128 stands for zero in the data rows.
What is the hidden score of each row? Scores go from 0 to 40, and 20 is about the middle. The score is a weighted sum of the row's numbers plus the product of two more (or one squared), each taken from its middle value.
[121 115 212 100 108 117 137  61  89 127 104  62 139 128 102 182] -> 29
[137 166 112  97 124 156 165 101 121 106 151 142  83 112 117 143] -> 20
[ 91 143  74 146 183 110 160 184 136 119 148 119 137  97 166 112] -> 10
[107  71 125 123 105 139 121 160 200 141 122 156 167 155 124 131] -> 21
[155  91 158 236  61 103 113 123  69 156 169  61 122 143  98 118] -> 15
[135 127 157 169  77  92 141 137 162 112 163 143 132 154 116 155] -> 15
[202 108 164 149  93 132 111 195 134 124  90 140 159 123 116 189] -> 15
[130  80 152 120 140 119  88 118 198 148 101 145 179 140 107 155] -> 18
[217 180  32 151 145 216 118 218 104 144  90 196 134 164 156  90] -> 10
[173 149 141  57 138 171  95  93 113 153 130 130  96 121 115 142] -> 21
[110 175 108  65 161 145 122 104 130 127 135 150  45  97 138  90] -> 21
[106 129 147 133 104 130 148  74 115  94 140  85 122 152 111 148] -> 30
[ 50  87 163 162 134  55 115 115 135 171  92 124 174 113 132  82] -> 19
[125  97 206 216  35  75 123 115 154 132 140 107 101 142 102 169] -> 21
[154 157 112  93 119 138 159  75 116 113 111 135  82 118 125 161] -> 27
[124 177 111  74 114 160 123  78 129 119 111 156  58  90 143 112] -> 15
[163 125 137 132 132 116 120 171 197  92  92 151 145 126 113 167] -> 21
[ 70  72 101 122 143  58 138 156 142 164 175 130 164 136 140  49] -> 11
[ 41   0 250 174  96  39 152  81 134 171  97  57 226 156  97 142] -> 35
[ 99 170 122  92 130 117 151  69 130  66 161 139  44 117 131 106] -> 24
[ 67 136  97 153 192  86 165 150 106 120 194  99 152  94 148 137] -> 8
[123 129 155 190  75  91  97 123  52 144 145  45 110 143 103 136] -> 21
[126  73 102 128 110 164 152 164 100 155 151  69 176 166 116 135] -> 25
[139 150 139  87  90 181 158  90 125 149  91 121 140 121 130 233] -> 17
[ 87 158  85 120 193 132 163 178 109 135 163 138 138 112 152 132] -> 12
[180  88 180 182 101  94 148 168 165 109  51  90 184 106 108 234] -> 23
[118 125 154 196  98  77  79 115 116 148 141  71  82 152 112 124] -> 24
[118 140 132 110 121 168 163  65 100 108 133 122 102 132 114 144] -> 28
[157 166 100  76 129 237 172 129 110 136  75 124 132 113 148 210] -> 12
[122 117 159  88  96  95 173  63 115  84 161 128  98 111 117 166] -> 23
[129 167 153 115 125 115 157  75 139  86 182 136  68  86 117 109] -> 13
[167 145  94 161 121 130 118 150 154 104 168 144  90 157 134 119] -> 12
[145 143 160  91 104 127 159  61 117  80 130 126  90 105 118 105] -> 22
[ 84  77 140 128 152  81 107 140 123 130 162 116 169 146 120  84] -> 19
[129 167 152  91 115 156 158  44  83 112 135 133  99 111 107 164] -> 22
[140 143 139 113  89 141 158  38  49  69 166 104 105 125 120 147] -> 21
[104 176 140  60 120 149 138  82 132 132 150 108  88 106 129 152] -> 16
[ 95 153  83 132 209 129  78 131 159 142 112 117 148 133 139  94] -> 21
[120 164 151 200  98  68  79  92 118 155 163  80  93 109 103 124] -> 9
[116 136 183  76  97 119 133  59 101 125 120  84 112  94 114 175] -> 20
[122 164 130  95 133  93 134  96 127 106 173 145  56  89 123  86] -> 15
[136 188  92  80 139 193 129  84 109 113 155 159  63 111 148 140] -> 14
[147  65 213 138  81 105 142 125 113 122  77  92 197 133  76 244] -> 33
[ 87 107 113 119 228  97 125 143 151 149 154 123 159 128 147  78] -> 16
[149 206  53 197 179 163  94 116 143 150 120 161  62 161 154  33] -> 18
[ 98 159  91 220 130 144 115 110 127 126 108 171  91 134 114  81] -> 34
[160 151 136 151 111 151 120 155 174 147 100 187 134 117 142 161] -> 9
[122  80 157 147 118 132 121 119 193 119  97 121 165 116 111 183] -> 25
[154 146 129  78 128 174 143 115 148 128 136 169  98 113 133 156] -> 16
[231 138 146 164  61  96 116 189 134 119  91 149 181 127 122 170] -> 4
[158 138 151 101  96 140 186  77 100  87 128 106 101 114 105 170] -> 28
[132 153 141 187  94  98 142 140 160  99 149 140  86 136 129 125] -> 17
[154 125 171  87  93 159 152  91 136 126 124 119 109 121 109 170] -> 23
[110 214  96  82 162 156 101  85  73 132 110  89  57 116 130 100] -> 24
[119 183 106  64 180 152 136 108 115 132 161 161  54 109 145 128] -> 19
[100 155 121 177 112 114  82 108 186 148 156 116  61 130 135 110] -> 14
[107 206  51  93 163 196 137 131 110 146 113 173 132 130 163 142] -> 13
[228 114  92 167  46 170 118 170  96 145  94  90 174 175 116 119] -> 16
[ 75 190  83  78 174 182 113  79  95 118 139 160  58  99 154  98] -> 21
[142 164 111 187 135 135  83 114 129 140 118 115 117 145 119  79] -> 20
[ 74 121 181 213  86  54 145 122  72 147 107  64 118 118 101 147] -> 19
[163 174  77 146 157 173  83 189 165 131 149 220 106 151 163 124] -> 8
[108 170  50 119 225 121 188 198 104 124 174 145 118 124 150 112] -> 18
[158 146 152 102 105 129 151  58 104  88 140 143  89 129 126 113] -> 22
[128 209  67  85 168 194 142 113 108 101 143 223  35 118 164 100] -> 18
[146 149 167 182  67 132 141 150 153 138 145 144  88 140 128 162] -> 11
[212 172  72 141 177 150 115 197 247  99  88 228 119 109 158 131] -> 3
[150 124 160  86 122 150  97 102 113 131 112 115 110 145 128 131] -> 26
[ 82  92 145 104 173 114 104 135 110 138 124 143 175 153 150  77] -> 26
[103  38 178 119 108 113 106 127 132 134  83 118 217 180 107 104] -> 37
[128  96 156 145  65 148 168  93 157 116 115  52 149 123  93 231] -> 26
[197 126 145 123 103 125 124 186 170  74  96 151 149 123 120 175] -> 17
[143 115 174  99  95 112 159  62  60  88 143 110 103 126 122 135] -> 28
[186 103  59 138 103 183 109 167 117 157 129  83 142 182 123 141] -> 25
[120 172 125  99 169 138 118  74  93 103 106 100  86  90 130 107] -> 23
[133 148  97 144 147 171 136 156 205 108 117 181 142 125 130 161] -> 21
[ 91 100 152 207 107  89 132  89 133 140 124 149  94 141 116  67] -> 27
[179 130 122 139 118 141 110 185 193  98  91 161 151 138 117 153] -> 20
[104 120 106 144 154 100 112 133 136  97 110 162 140 115 119 115] -> 21
[143 190 103 200 113 143  97  73  84 167 133  86 131 146 111 107] -> 12
[179 155 123  83 109 150 137  87  84  71 150 179  92 112 135 113] -> 13
[116  62 165 145  76 124 103 180 210 113  88 149 189 140 117 179] -> 28
[ 54  30 164 143 119  35 140 121 143 180 189  55 206 118  97 131] -> 13
[ 95 135 121 195  75  94 113 114  94 151 176  51 118 146 115  90] -> 13
[ 93 124 136 210 122 104 120 113  99 151 135 134  81 129 122 112] -> 24
[198 150 140 160  97 147 108 206 112 147 126 160 120 153 118 181] -> 15
[124 139 135 202  92  57 121 107 130 118 115  93 102 125 109 112] -> 20
[141 112 142 106  94 179 163  97  75 130  90  51 127 103 108 231] -> 29
[162 127 147 160  99 123 131 183 205 108 114 146 159 151 105 191] -> 21
[102 133 101 122 210  82 157 168  99 111 196 121 145 131 156 139] -> 12
[114 133 158 116 118 122 151  70  89  98 128  81 107 121 109 179] -> 30
[133 136 127 197 114  88 110 114  99 143 164  84 110 153 108 102] -> 19
[181 188  96 117 155 169 107 131  93  80 138 151  59 140 140  77] -> 22
[125 157  86 137 134 185 154 176 187 149  78 203 148  95 152 137] -> 6
[136 197  67  80 151 160 153 112 122  89 139 175  73 138 150  92] -> 19
[134 167 111 198 127 133  85 116 130 124 152  67 107 130 111 108] -> 17
[144 177 108  73 118 225 181 125 121 111  65 153 135 133 142 213] -> 20
[167 109 196 195  57 110 112  88 141 134 113  71 136 154 106 167] -> 21
[133  80 193 178  92  93 132 172 156 121  62  88 197 117  94 205] -> 26
[108 199  83  82 149 144 114  90  65 116 118 130  47  96 153 113] -> 20
[129 137 156 103 123 118 119  64 112 117 108 101  79 100 123 130] -> 26
[141 198  84  64 198 183 108  94 102 112 110 167  41  94 134 105] -> 25
[114 128 171 192  62  64 102 124 143 167 132  59 113 136 117 138] -> 14
[151 168 117  62 104 194 147 122 179 126 152 156 107 130 126 135] -> 12
[ 69  77  82 120 157  75 137 180 143 139 202 149 159 134 132  57] -> 5
[126 182 125 180  81 102  89 147 120 148 142 131  85 141 131  99] -> 9
[114  83 132 101 184 139  99 154 142 172 145 152 178 167 153  42] -> 18
[123 168 126  72 123 199 124 110 105 108 130 142  72 109 126 153] -> 23
[ 96  54 117 126 118  88 165 137 194 135 155 128 169  96 127 130] -> 10
[ 85 123 176  98 104 113 153  37  98 118 106  79  94  88 105 159] -> 28
[177  87  75 180  58 160 116 156 110 157 129  89 177 176 115 131] -> 16
[ 68  91 147 142 176  89 122 109 155 188 115 133 183 145 138  70] -> 21
[132  64 172 128  95  86 108 167 127 123  80 145 192 149 109 115] -> 26
[175 134 168  66 120 128 130  96  73 103 147  91 127 132 112 123] -> 25
[ 96 112 174 228  94  73 126 121 158 145 125  84 115 114 102 116] -> 19
[128 249  71 144 142 181  73 169 141 135 173 194  46 162 182  83] -> 10
[ 88 172 127  72 158 150 102  81 143 128 108 131  61  80 132 145] -> 23
[ 90  61 133 121  91 109  77 148 131 143 113 154 179 153 124  99] -> 21
[172 123 167  68 100 138 150  90 133 100 111 116 107 111 129 122] -> 24
[ 62  50 160  99 163 114 103 154 150 150  96 128 197 130 136 105] -> 29
[ 85  76  92 121 185  65 141 142 117 143 147 139 164 138 141  79] -> 16
[ 83  37 161 127 135  17 156 141 184 178 168  85 203 150 116 121] -> 18
[111 124 184 191  83  56  83  81  92 138 112  58 118 129  81 138] -> 27
[110 118 132 135 157  89  87 112 139 120 116 120 136 123 104 110] -> 22
[ 83  82 146 116 153 110  86 158 158 155  91 179 171 167 147  49] -> 30
[117 131 143  79  96 182 116  93  92 147 116 135  96 113 133 156] -> 19
[161  72 238 171  44  70 138 148 169 110  79  36 230 110  77 233] -> 17
[163 170 109  98 117 205 166 130 143 111 142 177  67 141 147 145] -> 19
[151 190  82  99 165 195 100 115 123 115 123 160  73 115 156 109] -> 16
[152 108 183  83  93 127 123  83  93 133 126  74 150 141 117 121] -> 22
[ 63 128  86 153 172 102 170 179 161 135 190 119 163 139 145 151] -> 12
[140 163 165 157 106 101  92  91 130 144 123  83  96 140 111 125] -> 20
[ 85 170  14 125 251 146 150 209 135 121 194 170  85 122 184  91] -> 9
[141 150 120 102 128 131 115  80  99 123 102 108  80  72 128 141] -> 20
[134 138 124 201 106 101  88  98 149 174 128  72  93 139 119 101] -> 17
[197 105 126 184  18 126 146 161 118 127  62  43 187 140 108 167] -> 14
[122 143 151  61 139 155 109 117  71 154 117 132 126 127 119 119] -> 21
[125 161 134  79  84 206 163 105 153 133 102  93 109 137 132 229] -> 21
